In the rows, 128 means zero.
Named moves come first, each a turn or a mirror and shown by rows before and after it. Which of them, in which order, take the first row of each pair that follows to the second? Write the first one first, as in the answered first pair.
J262 (before -> after):
[116 110 129 124 128 124 127 128 138 103 109 143 177 180 114 108 163 139
 114 124 124 126 120 137 151 120 156 160 116 111 108 100 146 110]  ->  [114 112 133 125 123 127 131 130 137 100 106 144 181 180 116 108 164 137
 112 124 125 127 120 136 149 117 155 160 117 113 109 102 151 115]
[105 136 160 158 146 118 152  82  65 100 149 169 109 141 138 129 124 130
 138 150 106 165 174 165 105 112 112 133 107 121 140 131 119  92]  ->  [102 143 159 156 155 111 150  84  64  98 154 168 114 141 136 137 129 133
 145 152 103 163 175 164 109 118 113 134 110 123 140 137 118  99]
[117 144 107 120 151 140 152 177 132 172 172 130 108 106 105  80 137 136
 152 172 150 104 136 139  74 122 127 159 118 165 114 171 150 130]  ->  [126 136 110 121 132 151 157 175 128 174 170 130 104 102 113  60 133 123
 139 169 150 111 132 141  75 116 134 155 116 158 116 164 150 118]
[154 124 151 135 123 132 116 144 120 166 159 110 145 136 135 128 146 114
 117 100 131 127 100 156 137 156 102 127 151 131  97 120 116 113]  ->  [150 132 151 133 136 120 109 148 126 164 158 110 148 141 136 142 156 121
 127 104 128 122 103 154 140 159 101 129 151 135 100 123 120 119]
J681 (before -> after):
[116 117 123 111 128  98 138 114 127 101 102 161 142 133 122  91 128 136
 134 118 145 135 141  93 114 115 136 159  93 131 129 118 126 128]  ->  [131 116 132 112 122  98 143 113 125 108 105 169 145 121 132  85 120 140
 131 106 152 147 135 100 116 127 115 155 102 136 140 109 119 116]
[136 113 131 140 111 126 143 140 114 137 147 120 112 123 125 122 103 118
 114 142 116 137 135 113 120 115 110 108 113 130 123 127 131 136]  ->  [133 109 125 138 111 126 138 141 113 131 139 117 112 123 121 119 107 122
 119 149 113 128 136 113 117 109 122 110 108 119 118 128 140 143]
[113 156 117 126 163 106 121 140 134 119 103 129 148 136 130 153 135 147
 146 116 124 124 127 140 133 152 120 144 134 147 141 128 121 137]  ->  [111 156 114 128 167 108 121 138 138 118 104 130 145 134 129 152 134 144
 150 114 128 126 126 139 135 151 114 145 136 151 139 128 120 136]
[190 115 107 111 133 125 119 129 116 132 138 129 107 108 126 110  98 152
 128 118 121 138 144 133 116 149 120 129 118 168 123 174 126 102]  ->  [173 117  95 102 136 126 118 126 120 133 150 128 100 110 108 120 109 148
 139 136 117 129 152 126 112 143 139 127 106 166 113 182 136 111]
J442 (before -> after):
[106 122 115 149 163 113 128 141 142 129 108 133 155 156 126 176 140 167
 152 101 139 141 123 138 130 158 117 159 136 165 138 100 110 156]  ->  [120 108 124 153 121 154 163 133 136 173 164 110 108 128 112 149 112 135
 148 148 139 162 150 122 136 150  98 129 123 164 131 110 111 104]
[117 121 129 139  99 124 129 119 159 113 108 141 131 149 115 116 130 103
  84 114 126 125  98 139 114 135 152 112 150 100 101 121 110 126]  ->  [ 98 149 127 130 144 101 117 122 173 110 119 136 139 145 112 159 142 124
 117 125 129 115 104 139 124 163 133 119 158 131  97 124 120 139]
[120 140 148 111 167 167  99 131 100 169 102  87 124 107 106 138 160  90
 150 128 175 117 121 127 117 125 140 115 100 143 126 151 154 126]  ->  [131 128 142 114 147 176 101 132  99 166  93  91 124 109 109 115 158  85
 135 123 178 122 116 129 113 110 153 111  99 128 126 146 156 125]

(two moves a pair)
[107 111  94 137 120 127 139 110 138 127 160 136 124 148 139 143 125 117
 173 160 103 120 187  91  98 116  95 120 113 149 114 162 121 118]  ->  [110 107  87 135 125 105 124 111 135  86 105 149 163 177 153 134 142 133
 150 111 104 101 161 108  94 105 120 138 123 125 119 150 118 158] -> J442, J442
[132  99 142 180  52 171 158 112  98 171 131 163 105 139 109 111 114 120
  72 156 128 105 133 123 116 112 156  66 117  89 108 121 107 115]  ->  [148 134 162 182 111 106 127 120 117 147  83 192 162 151 147 161 121 170
  92  81 140  99 106 151 125 171 122  97 166 130 136  99  86 139] -> J442, J681
[ 99 137 104 125 143 109 123 132 127 103 120 125 143 142 114 130 148 133
 130 128 126 112 135 126 122 112 155 131 120 115 112 128 130 158]  ->  [114 122 115 129 109 141 149 127 122 133 160 120 111 118 101 106 119 110
 122 151 124 131 148 119 124 102 142 113 106 114 110 133 128 114] -> J442, J262
[ 99 143 111 119 151 137 125 119 141 155 185 111  96 110 106 163 137 115
 176 188 126 124 147 115 115 117 123 124  99 147 100 159 148 120]  ->  [111 131 107 117 150 114  98 123 132  87  89 137 153 154 137 140 161 140
 131 111 126  98 100 135 100  93 164 153 112 104 105 128 143 181] -> J442, J442
[ 39 148 151 107 155 123 156 138 132 167 196  97 155 113 125 204 188 135
 181 161 153 121 149 102 102 147 166 107 115 168 106 162 109 113]  ->  [ 77 111 142 110 114 132 140 144 113 100  88 121 202 159 154 140 200 138
 103  82 157 107 100 126  85  98 230 137 122 101 118 133  93 155] -> J442, J442
[126 149 141 127 134 122 108 119 134 130 117 141 147 118 147 149 136 134
 135 121 115 118 134 130 128 146 128 130 146 118 137 118 121 134]  ->  [112 146 133 124 125 140 117 113 133 143 141 133 127 107 135 146 135 115
 140 155 112 119 146 115 127 134 136 118 130 114 122 133 134 130] -> J442, J681
[ 83 149 112 116 146 138 137 125 132 159 179 107 102 116  94 157 138 121
 151 200 116 114 160 102 116 121 128 105 104 134 101 146 157 123]  ->  [128 112 111 117  98 144 127 127 113 105  82 127 143 153 123  89 143 124
  75 123 115 106 114 125  99  78 182 130 110  72 116 116 138 151] -> J262, J442
[100 141 123 117 151 126 130 143 124 132 160 122 101 119 108 156 139 116
 158 178 124 128 158 120 134 134 124 103 119 133 115 144 135 132]  ->  [ 89 145 109 116 159 116 118 144 117 108 131 122 122 138 111 152 157 121
 148 162 120 118 141 124 125 120 153 117 113 118 106 139 143 161] -> J442, J262
[123 119 123 139 110 155 136 131 123 124 143 112 117 109 127 103 117 117
 128 148 111 123 140 130 129 120 154 120 115 111 126 126 131 111]  ->  [103 143 120 135 162 127 122 136 136 113 146 118 133 114 126 146 133 145
 159 145 113 110 141 135 133 142 142 133 127 135 128 130 135 134] -> J442, J442
[122 118 136 110  94 109 122 149 115 147 132 151  73 142 144 103  81 112
 135 129 108 133 153 128 142 103 120 125 111 128 127 121 119  90]  ->  [114 127 126 109 128  76  97 150 116 111  87 163 104 169 153 117 103 139
 138  99 111 115 133 136 136 106 134 145 121 127 129 113 116 130] -> J442, J262
[145 126 184 138 119 150 156 117  99 116 176 118 153 120 135 173 128 135
 146 124 135 182 116 118 149 155 143  82 128 145 107 139 171 156]  ->  [150 123 177 136 123 140 143 122  92  93 141 121 173 134 150 166 141 146
 136 101 133 176 102 126 144 147 157  99 133 136 109 131 171 179] -> J442, J442
[132 110 126 131  95 134 124 116 127 100 115 143 131 160 124  86 122 113
  99 104 157 134 112 123 144  98 153 115 131 106 130  96 118 153]  ->  [ 93 146 120 119 141 127 125 118 146 134 178 127 106 139 101 142 127 121
 158 156 153 133 143 107 153 124 123 101 127 155 122 122 134 142] -> J262, J442
[ 83 160 101 103  98 146 183 119  88 108 124 136 147 139  99  96 160  93
 103 158  67  92 151 111 147  80 160 139 123  94 105 138 173 144]  ->  [ 67 179 102 100 128 131 181 123  99 123 152 130 141 134  91 132 161 101
 135 182  70  92 167 107 154 101 139 136 129 126 100 144 174 140] -> J442, J442
[176 143 135 112 140 124 141 106 132 175 146 136 100 111 192 163 143 125
 126 149 112 119 150 135 130 123 123 114 139 114 142 112 110  93]  ->  [173 148 127 114 159 105 126 110 132 153 110 143 123 128 202 170 162 142
 123 123 113 110 138 147 129 125 135 126 146 109 145 101 108 117] -> J442, J442
[115 135 107 155 167  99 125 107 140 142 136 115 129 130 164 167 127 182
 106 117 156 121 124 140 129 100 126 120 175 143 122  71 116  84]  ->  [132 113 111 157 133 121 133 107 129 147 127 116 121 135 164 134 112 166
  77 114 158 130 120 131 123  82 135 115 167 118 124  65 110  72] -> J442, J442
[121 133 131 115 166 103 124 127 132 128 114 111 151 166 134 137 136 106
 132 119 120 137 109 109 142 121 117 139 108 126 125 150 143 147]  ->  [129 124 135 118 138 124 139 123 127 152 143 101 127 146 122 124 121  91
 129 143 119 153 120 101 147 120 107 127 103 125 126 157 142 117] -> J442, J262
[157 135 166 145 121 160 160 165 124 126 129 125  95  82 121 119 103 159
 141 132 155 149  94 129 117 151  86 116 149 148 145 109 106 119]  ->  [149 148 164 145 148 138 145 166 128 104 107 131 111 100 129 137 115 173
 146 111 154 135  81 135 119 154  94 131 159 150 153 105 110 144] -> J442, J442
[179 111 136 139 114 133 137 132 119 112 101 143 146 133 160  99 108 123
  87  72 142 136 100 152 129 144 101 132 164 118 153  87  93 102]  ->  [147 143 137 138 149 134 144 126 140 158 182 124 107 101 132 149 107 122
 150 143 138 140 148 133 144 174  67 115 151 173 138 117 112  75] -> J262, J442
[181 145 146 141  50 163 144 123 133 127 138 140 117 136 143  95 126  94
 112 130 131 143 136 122 135 127 133 148  87  97 153 138 134  90]  ->  [142 192 145 135 135 114 120 128 162 130 161 150 130 131 142 170 145 128
 178 144 133 130 154 117 150 177 100 157 100 156 153 153 152 110] -> J442, J442
[ 76 152 100 132 145 122 119 132 112 142 111 117 145 147  94 142 169 131
 154 189 126  99 141  86 110 106 170 121  85 100  70 126 157 160]  ->  [ 96 131 105 139 106 146 134 127 104 153 122 109 127 136  88 108 153 109
 133 195 128 112 143  84 113  89 174 107  75  85  72 126 153 136] -> J442, J262
[133 143 162 128 140 111 131 126 127 137 150 127 124 123 145 138 117 142
 147 127 138 130 126 137 142 160  81 120 146 158 132 128 113 108]  ->  [149 130 157 129 123 115 125 131 119 104 104 135 144 141 159 112 131 140
 114  89 139 123 107 145 135 143 104 133 151 130 134 111 107 128] -> J442, J442
[135 155 124 131 130 110 134  98 155 137 164 127 133 102 138 175  86 129
 154 106 131 155 152 133 155 167  89 143 161 176 127 141 128 115]  ->  [160 131 120 133 103 114 128 104 141  94  93 144 163 129 163 130  92 132
  97  54 132 147 120 151 141 136 130 164 162 132 133 123 113 146] -> J442, J442
[146 123 129 163  89 108 127 120 144  86  84 140 148 151 121  99 126 167
  95  94 136 106 102 125 108 106 155 124 133  89 148 102  97 137]  ->  [103 163 123 160 147  93 133 114 166 136 177 119 113 121  89 167 123 177
 176 161 136 108 150 105 122 146 109 105 127 153 138 129 120 116] -> J262, J442
[139 122 164  96  97 153 142 122 128 127 124 109 101 115 122 136  98 101
 130  93 166 180 146 118 162 168 108 114 138 128 112 128 129  76]  ->  [124 111 142  89  84 158 136 121 113  90  77 112 117 141 120 112 122 101
 105  84 166 163 128 118 147 123 165 130 123  88 101 121 138 118] -> J681, J442
[ 97 118 140 122 123 132 117 108 149 104 111 126 125 151 143 129 135 120
 122 108 145 113 122 128 121 102 165 127 140 109 118 109 145 144]  ->  [ 95 117 140 124 116 146 135 104 151 136 153 120  98 134 132 123 120 103
 132 142 144 123 145 121 128 106 146 109 134 118 113 122 143 114] -> J442, J442
[119 143  78 121 155 115 124 133 127 128 116 113 129 139 125 140 128 130
 145 131 108 117 129 119  93  98 155 122 104 141 119 132 138 154]  ->  [129 131  79 123 124 136 137 129 121 149 138 104 108 120 121 119 110 111
 139 149 110 133 134 114  96  92 150 111  97 136 116 136 137 123] -> J442, J262
[139 151 153 132 149 112 124 144 139 133 132 130 149 136 133 129 125 113
 132  90 145 147 114 130 139 164 102 132 137 158 150 133 103 126]  ->  [128 154 149 130 144 119 130 144 139 143 147 126 137 126 126 138 123 110
 142 110 143 148 124 127 140 166  98 126 136 160 144 143 106 126] -> J442, J262
[124 138 109 138 119 151  98 103 135  82  94 149 155 152 111 129 159 135
 147 109 109 137 105 124 142 111 138 136  93  96 103  97 134 161]  ->  [135 158 134 143 141 134 100 100 147 115 136 156 145 123 113 170 136 147
 183 116 116 154 122 131 162 163  78 126 116 147 115 102 123 125] -> J681, J442
[145 143 138 130 162  91 108 129 146  94  73 152 172 153 152 162 136 153
 134  74 124 108  97 155 129 147 121 151 156 156 148  99 113 145]  ->  [179  92 149 140  63 165 152 118 128 139 127 137 115 120 129  83  97  97
  90 121 123 146 123 140 132 111 121 107 132 122 145 108 106  70] -> J442, J442
[136 141 152 142 128 129 128 128 132 144 137 129 138 120 130 134 125 126
 131 112 126 145 129 143 135 137  99 137 145 149 128 128 122 118]  ->  [139 137 146 144 123 130 124 129 131 135 120 128 148 128 136 124 127 130
 121  98 123 144 120 143 130 129 109 138 147 142 128 124 123 123] -> J442, J442
[141 133 140 126 144 119 125 143 130 138 117 128 135 123 116 138 113 145
 137 111 134 135 119 135 127 138 126 140 140 132 130 123 137 131]  ->  [128 134 132 125 137 132 135 137 129 147 142 119 116 116 105 137 111 133
 141 137 128 131 133 128 124 127 135 134 125 130 123 132 141 127] -> J442, J681
[142  95 132 136  67 177 155 132 128 169 159 115 111 112 135 111 128  96
 119 143 100 168 145 107 113  95 125  95 112  94 102 106 163  65]  ->  [ 91 154 126 121 185 101 115 140 153 140 141 125 157 127 145 207 165 156
 186 126 106 138 137 113 123 147 105 129 139 151 107 109 175 124] -> J442, J442
[102 103 118 115 101 169 138 126 130 144 187 100 104 100  96 109 131  94
 135 173 131 113 165 111 134  82 129 117  94 135 106 156 151 108]  ->  [ 77 140 109 109 172 102 102 135 147  93 127 122 159 135 111 165 170 143
 162 123 130  79 136 123 133 105 140 155 121 156 110 148 157 171] -> J442, J442
[131 117 143 153  98 155 129 126 115 144 153 123 129 121 124 117 113 114
 125 131 123 152 154 107 139 131 114 123 144 129 125 133 109 113]  ->  [118 142 134 149 146 122 107 132 124 126 127 130 151 135 135 154 133 147
 150 117 128 137 146 116 144 151 114 143 159 148 128 127 114 145] -> J442, J442
[ 89 165 132 118 164  74 131 154 135 137 134 136 135 138  87 153 132 128
 151  76 114 130 112 125 111 113 150 128 120 146 103 137 116 149]  ->  [115 127 137 121 106 111 147 153 120 138 127 133 121 135  88  99 116 100
 107  73 117 140 108 122 108  83 163 117 111 107 109 130 106 127] -> J442, J442
[156 156 125 132 173 136 116 144 121  99  91 137 188 139 130 148 136 176
  99  93 128 120 111 145 130 117 101 139 148 159 147 124 136 143]  ->  [108 159 104 116 180 163 132 135 122 133 158 116 136 119  88 160 137 150
 139 176 116 116 152 115 131 106 108 120 110 164 120 156 165 131] -> J442, J681
[135 125 142 125 116 145 105 117 120 129 149 127 123 118 113 109 112 130
 108 158 151 147 147  97 124 129 120 116 130 115 122 125 110 104]  ->  [144 130 151 129 127 127  97 120 120 119 127 137 147 123 128 114 116 144
 103 126 153 147 133 113 127 141 110 123 145 122 137 115 101 113] -> J442, J681
[126 157 143 136 155 103 123 132 143 159 167 127 131 105 144 170 123 149
 165 128 128 132 148 126 142 178  91 123 151 168 134 134 131 111]  ->  [175 117 148 146  95 123 124 137 123 121  97 139 151 128 163 102 119 138
  86  65 133 139 110 144 131 138 123 133 153 110 146 106 108 115] -> J262, J442
[127 141 143 136 139 126 131 133 134 132 152 129 137 128 129 140 122 139
 142 134 133 125 138 127 143 150  98 130 142 155 144 139 130 102]  ->  [148 119 146 143 108 134 130 136 123 123 119 136 149 139 138 106 117 131
 107 109 133 131 122 137 132 130 116 131 143 127 145 123 117 102] -> J262, J442
[125 124 112 117 132 140 137 139 126 111 113 134 126 129 128 125 155 129
 118 143 123 121 129 116 116 110 148 120 124 115 122 139 135 148]  ->  [122 124 113 118 133 145 139 133 128 129 136 128 111 120 121 129 149 124
 127 159 122 129 134 112 118 112 138 120 119 120 116 147 139 134] -> J442, J442
[ 97 143 116 133 153 136 109 117 117 153 165 112  87 121 111 135 137 131
 164 193 118 111 175  88 126 122 156 127 100 151 111 126 148 123]  ->  [ 91 143 103 128 164 122  98 118 114 122 122 117 112 143 116 133 154 145
 150 170 116  91 159  92 117 103 182 147  99 133 107 126 147 165] -> J442, J262
[123 138  94  88 171 131 114 108 127 108 112 123 142 135 128 136 124 163
 130 122  85 108 117 132  91 158 160 138 112 137 138 136 145 208]  ->  [173 111 119 102 124 148 121 107 118 114  96 132 137 131 147  92 100 151
  87  83  92 133 103 146  94 158 144 132 124 117 159 123 120 179] -> J681, J262
[144 113 138 128 107 138 119 129 123 108 105 135 137 135 133 102 131 125
 105 114 128 126 119 127 117 120 136 135 127 114 131 120 131 137]  ->  [114 130 132 124 143 128 123 128 139 135 150 125 118 118 115 142 130 129
 152 155 123 122 141 120 128 144 113 125 125 148 116 135 140 123] -> J262, J442
